In the rows, 128 means zero.
One turn moves every row onto another: examples first, then more rows asked:
k794: [127 164  92 142 130 135 130 125 138 119 114 134 136 123]
k600: [127 114 172  88 148 145 127 116 128 133 147 132 114 120]
k859: [140 147  97 155 133 139 114 123 155 146 136 132 130 117]
k831: [138 171 101 127 128 149 142 124 122 121 112 144 137 138]
k693: [112 126 167 118 126 114 141  94 148 122 147 165 102 134]
k154: [167 157 118 123 124 167 140 117 128 147 123 139 130 148]
k955: [112 127 168 117 125 117 143  94 146 121 147 167 102 136]
k832: [130 160  97 136 126 134 130 122 143 119 107 124 136 126]
k148: [109 116 157 109 159 138 118 125 129 134 166 149 116 105]
k157: [115 120 160 103 159 144 125 126 121 135 166 157 116 111]
k923: [137 155 109 140 122 145 104 147 116 148 133 158 134 134]
k700: [167 150 120 121 120 159 135 112 143 145 115 120 128 144]
k309: [115 152 166  97 138 128 144  94 115 142 166 157 126 139]
k435: [105 151 158 108 143 122 138  99 118 142 175 163 127 130]
k232: [159 143 116 131 121 148 124 111 157 144 114 110 128 134]
k408: [110 126 166 120 126 114 141  95 149 122 149 166 102 133]
k427: [153 154 124 118 113 155 114 139 113 148 117 145 133 150]
k5: [121 121 165  95 155 149 129 122 117 134 162 155 116 118]
k648: [146 157 115 128 119 153 112 144 109 149 127 157 134 144]
k267: [137 160 101 129 123 137 134 119 141 119 102 120 135 131]
k482: [119 139 172  90 130 119 138  87 135 140 149 126 124 137]
k947: [112 126 168 117 124 116 142  93 147 122 147 166 102 135]
k806: [101 135 158 112 136 104 124  91 149 139 160 126 125 118]
k402: [142 168 104 123 125 149 142 121 126 120 105 134 136 140]
k406: [111 129 166 119 127 118 143  95 144 122 150 171 103 134]
k455: [132 149 105 145 122 136  97 146 128 147 131 148 135 126]
k79: [141 163 105 123 123 144 139 118 134 119 101 125 136 137]
k944: [ 96 140 152 119 142 105 124  97 142 140 170 142 127 116]
k796: [115 109 164 101 152 134 116 118 141 132 152 129 115 107]
k170: [110 128 165 120 127 116 142  96 145 123 150 170 103 134]
k268: [133 171  96 135 131 146 138 126 125 121 118 148 138 132]
k805: [140 140 116 134 113 132  96 136 142 146 112 120 131 131]
k571: [150 142 123 122 109 141 103 134 136 145 106 119 131 141]
k316: [148 161 101 146 136 158 130 127 128 148 145 160 132 132]
k323: [159 163 110 132 131 167 138 123 122 148 136 155 131 142]
k709: [127 119 171  88 150 150 130 119 120 134 154 144 114 122]
k175: [133 143 108 143 118 132  93 142 139 146 122 132 133 125]
k753: [140 155  95 156 137 146 120 127 142 147 145 150 131 121]
k18: [122 110 169  93 149 138 121 116 137 132 147 126 114 114]
k543: [155 147 126 117 109 150 111 135 124 147 107 129 131 148]
k624: [ 98 147 152 117 145 113 130 100 129 141 177 156 128 120]
k125: [112 128 167 117 126 118 143  94 144 123 148 170 102 136]
k711: [111 135 167 100 132 110 130  87 146 139 151 120 124 127]
k552: [147 141 106 145 126 139 116 117 162 144 124 115 129 122]
k102: [121 146 172  89 133 127 144  90 122 141 156 141 125 142]
k767: [110 112 158 108 155 132 115 122 137 133 161 139 115 103]
k145: [128 167  92 140 131 139 133 127 131 120 118 143 137 126]
k782: [109 127 165 120 126 114 141  95 147 122 150 168 102 132]

k571 goes to k805
k323 goes to k154
Now find these:
k711 goes to k806
k5 goes to k709
k832 goes to k794

One turn moves every row onto another: examples first, then more rows asked:
k62: [128 155 119 110 121 155 107 154  90 123 133 128 162 121 147 101 114]
k260: [ 79 138 103 143 105 148 131 134 112 164 175 145 137 123 162 111 145]
k724: [140 107 122 134  86 121 125 139  87 122 148 129 142 134 154 149 140]
k173: [120 158 114 108 124 156 101 152  94 122 130 135 165 128 142 105 110]
k864: [130 123 142 163 114 172 112 108 139 141 141 140 137 158 155  99 156]
k337: [128 156 116 107 122 154 106 150  92 122 133 127 162 123 145 102 111]
k856: [116 114 123 142  88 125 108 151  90 122 138 157 150 150 148 158 143]
k95: [147 153 102 154 101 133 140 103 102 150 150 128 166 123 147  84 146]
k220: [141 160  88 146 107 135 134  91 111 148 150 135 168 134 137  88 136]
k488: [ 75 141  97 139 108 149 127 130 116 163 174 151 139 130 156 113 141]
k901: [132 118 144 116  81 145 130  96  74 108 142 151 151 164 141 112 144]
k632: [ 75 139 101 142 106 149 128 134 113 163 174 150 138 127 159 112 145]
k422: [126 123 137 112  85 147 125  92  79 107 140 158 153 171 134 116 139]
k437: [111 161 116 174 100 139 117 134  97 154 132 168 178 140 147  98 159]
k771: [127 166  82 144 111 137 124  93 117 147 144 151 172 148 129  95 132]
k478: [133 123 140 160 115 172 114 104 140 140 143 136 135 157 154  97 154]
k585: [111 118 112 135  93 127 104 143  97 121 137 163 152 160 139 162 134]
k665: [116 121 100 124  97 127 106 128 104 119 141 158 150 163 132 161 125]
k322: [118 157 121 113 121 156 101 160  90 123 128 138 165 125 146 105 115]
k447: [ 85 139  95 135 107 147 134 122 117 162 179 139 135 125 157 110 139]
k825: [133 124 136 157 116 172 113 100 143 140 144 136 136 159 152  98 151]
k803: [131 125 133 156 117 172 112  99 144 140 143 139 136 162 150  99 149]
k679: [112 169  88 153 110 140 115 105 116 149 137 168 177 155 128 101 138]
k368: [124 127 135 159 117 173 107 104 144 140 139 147 138 166 149 102 151]
k137: [121 121 147 122  81 147 122 105  73 109 135 164 156 170 140 117 148]
k128: [126 155 122 175  96 137 127 133  92 154 137 152 173 127 154  91 163]
k549: [ 77 142  93 136 109 149 128 125 118 162 176 148 138 131 154 113 138]
k786: [ 84 137 102 141 104 148 134 131 112 163 177 140 135 121 162 109 145]
k433: [126 124 142 163 115 173 109 110 140 141 139 144 138 161 155 100 156]
k405: [119 123 143 118  83 148 120 101  76 108 136 166 156 173 136 118 144]
k68: [ 86 137  99 138 106 147 135 126 114 163 179 138 135 121 160 108 142]
k459: [ 81 140  92 134 108 148 132 122 118 162 178 143 136 129 155 111 137]
k471: [127 126 133 157 117 173 109 100 145 140 141 143 138 165 148 101 149]
k110: [126 155 122 113 120 155 106 158  88 123 131 130 163 120 149 102 116]
k556: [145 109 110 124  90 121 127 125  94 120 153 124 140 138 147 147 131]
k878: [122 124 138 114  85 148 121  96  79 108 138 163 155 174 134 118 141]
k149: [130 118 148 120  80 145 128 101  72 109 140 153 152 163 143 113 148]
k20: [125 119 150 122  80 146 125 105  71 110 137 158 153 165 143 115 149]
k414: [131 120 139 112  83 146 128  91  77 108 142 153 152 167 138 114 140]
k702: [106 166 102 165 106 141 112 122 107 151 131 175 179 151 136 102 149]
k386: [124 157 114 106 123 156 104 150  94 122 132 131 164 125 143 104 109]
k645: [118 158 117 110 122 156 100 156  93 123 129 138 166 128 144 106 112]
k731: [129 109 127 142  85 123 117 150  85 123 142 143 145 139 154 152 145]
k476: [141 152 116 167  96 134 137 120  94 152 145 135 167 120 154  85 158]
k265: [122 155 123 114 119 156 103 160  88 124 130 134 164 123 148 103 117]
k592: [141 114  99 117  95 122 122 116 102 118 152 130 141 147 139 151 122]
k744: [123 126 139 162 115 174 107 108 142 141 139 147 138 164 152 101 154]
k84: [128 119  95 117  98 124 114 117 107 118 147 145 146 158 133 157 120]

k137 goes to k20
k476 goes to k95
Now find these:
k744 goes to k433
k665 goes to k585
k488 goes to k632
k62 goes to k337

One turn moves every row onto another: examples first, then more rows asked:
k680: [119 126 120  87 110 132 118 120 152 143 109 118 154 128 130 117 118 124
 114 136 159]
k789: [149 149 116 131 130 127 116 133 108 103 151 136 115 119 126 131 151 150
 174 122 104]
k899: [128 143 164 159 137 128 130 131  82 131 122 139 108 127 129 134 134 132
 114 152 114]
k633: [143 133 111 145 114 133 116 117 108 135 130 110 126 119 114 131 125 136
 195 115 132]
k122: [141 127 138 116 147 120 128 125 137 124 130 106 121 127 111 117 174 112
 103 114 158]
k999: [125 124 155 131 131 112 134 114 107 123 123 134 149 142 165 110 120 124
 177 136 123]
k130: [135 121 139 119 139 124 127 122 137 135 121  98 124 126 101 120 160 108
 106 109 164]
k775: [134 136 119 134 107 140 111 130 115 126 134 110 114 114  97 145 114 143
 178 109 116]
k150: [125 133 162 119 135 111 131 127 110 104 135 148 139 138 164 118 126 135
 157 137 101]
k493: [114 117 159 129 116 119 128 113 113 136 112 120 145 138 144 122  92 119
 175 126 126]
k699: [135 124 143 115 139 125 125 126 141 128 124 100 118 124  98 124 159 112
  98 108 157]
k475: [129 121  70 145 152 141 125 117 138 146 133 155 122 121 133 128 118 132
 137 110 129]
k658: [122 140 167 157 129 134 127 131  86 139 117 130 106 124 116 141 118 129
 114 145 114]
k214: [113 133 169 113 122 121 125 135 118 104 133 141 128 135 143 134 104 136
 144 127  90]
k652: [131 134 118  87 127 122 122 123 146 125 123 135 153 131 151 106 145 130
 113 148 151]
k829: [127 122  73 145 147 144 122 120 140 146 130 151 121 119 127 131 111 132
 135 108 128]
k131: [123 135 165 164 126 134 128 124  84 150 110 123 112 126 118 136 114 124
 123 144 127]
k689: [130 123  71 144 154 138 125 121 138 139 136 160 119 120 136 128 122 134
 134 111 124]
k2: [128 125  74 140 151 143 122 125 140 137 137 158 117 119 129 132 118 137
 129 108 120]
k889: [141 123 138 121 144 121 130 122 137 130 125 101 126 126 109 115 168 108
 108 113 165]
k862: [138 127 141 114 144 123 127 130 140 121 130 107 118 125 105 123 167 115
  95 112 153]
k246: [126 123  74 142 147 144 122 124 142 142 134 155 117 117 124 135 112 135
 130 107 122]
k203: [124 137 124  79 121 129 120 131 151 120 126 137 145 128 141 117 138 135
 100 143 139]
k78: [126 127 116  93 120 124 122 117 146 141 114 123 158 131 145 105 133 124
 122 144 164]
k822: [117 131 125  78 113 133 116 130 155 130 117 126 144 124 127 123 120 132
 100 136 143]
k342: [132 141 160 165 139 124 133 122  79 139 120 137 115 129 136 126 139 127
 125 154 124]
k446: [107 121 167 118 111 127 123 127 120 124 118 125 133 132 130 136  85 127
 155 120 106]
k300: [138 146 122 125 116 136 111 139 115 107 147 128 107 115 106 147 129 152
 166 113  99]
k23: [129 136 158 169 133 127 132 119  79 149 112 127 119 129 130 127 128 122
 131 150 134]
k843: [151 141 109 144 128 125 120 121 104 121 140 124 125 123 132 123 150 140
 193 122 127]

k899 goes to k131
k122 goes to k699
Now find these:
k843 goes to k300
k203 goes to k680
k214 goes to k493
k829 goes to k689

One turn moves every row onto another: examples first, then more rows asked:
k649: [123  83 148 129 150 130 128 160 117 135 141 125 126 120 118 140  86 118
 146 159]
k762: [148 119 153 162 115 164  96 135 115 147 140 168 106  96 110 128 132  89
 166 132]
k933: [132 122 134 171 126 109 118 130  99 173 171 137 105 137  98 120 127 109
 146 141]
k176: [158 121 120 101 124 120  82 136 134 133 166 145 136 141 137 112 120 116
 122 139]
k894: [120 123 135 175 125 116 124 127 104 162 156 133 117 131  87 124 114 105
 125 138]
k720: [162 121 155 132 124 170 117 128 118 145 128 127 128 102 113 132 112 115
 191 140]
k646: [150 115 108 100 118 115  88 126 140 131 164 138 139 141 126 126 122 120
 130 139]
k44: [133  87 151 131 172 132 127 142 102 152 141 154 118 115 126 149  98 118
 141 156]
k749: [153 110 157 121 129 102  87 119 122 146 126 149 136 141 132 142 148 126
 109 143]
k390: [136  77 159 122 153 129 127 149 116 144 156 142 133 111 115 151  86 128
 150 152]
k824: [149 110 159 137 134 175 108 122 123 148 126 127 128 111 123 135 118 113
 196 141]
k584: [137 133 119 166 145 121 117 130 116 167 174 126 111 131  92 139 114 116
 150 139]
k428: [124 117 159 124 114 132 105 133 133 168 118 159 149 114 106  82 137 137
 134 108]
k307: [128 115 179 117 138 137 121 127 148 182 119 162 137 118 116 105 128 144
 136 113]
k86: [128 107 132 122 124 144 114 160 179 169 163 143 117 134 118 103 150 110
 157 132]
k392: [163 109 160 116 128 117  82 114 129 155 135 136 139 147 123 142 144 121
 106 141]
k696: [114 115 172 116 122 150 107 115 130 182 124 155 139 115 110 100 134 144
 127 119]
k280: [117  97 151 110 110 148 109 161 170 154 148 128 142 132 123 120 156 107
 157 136]
k888: [128 106 137 123 120 151 110 173 170 148 162 132 128 124 120 104 159 122
 151 147]
k91: [148 123 146 172 125 166  99 130 122 141 146 172 121  97 108 117 132  99
 167 127]

k762 goes to k392
k390 goes to k888
Now find these:
k749 goes to k824
k428 goes to k44
k894 goes to k307

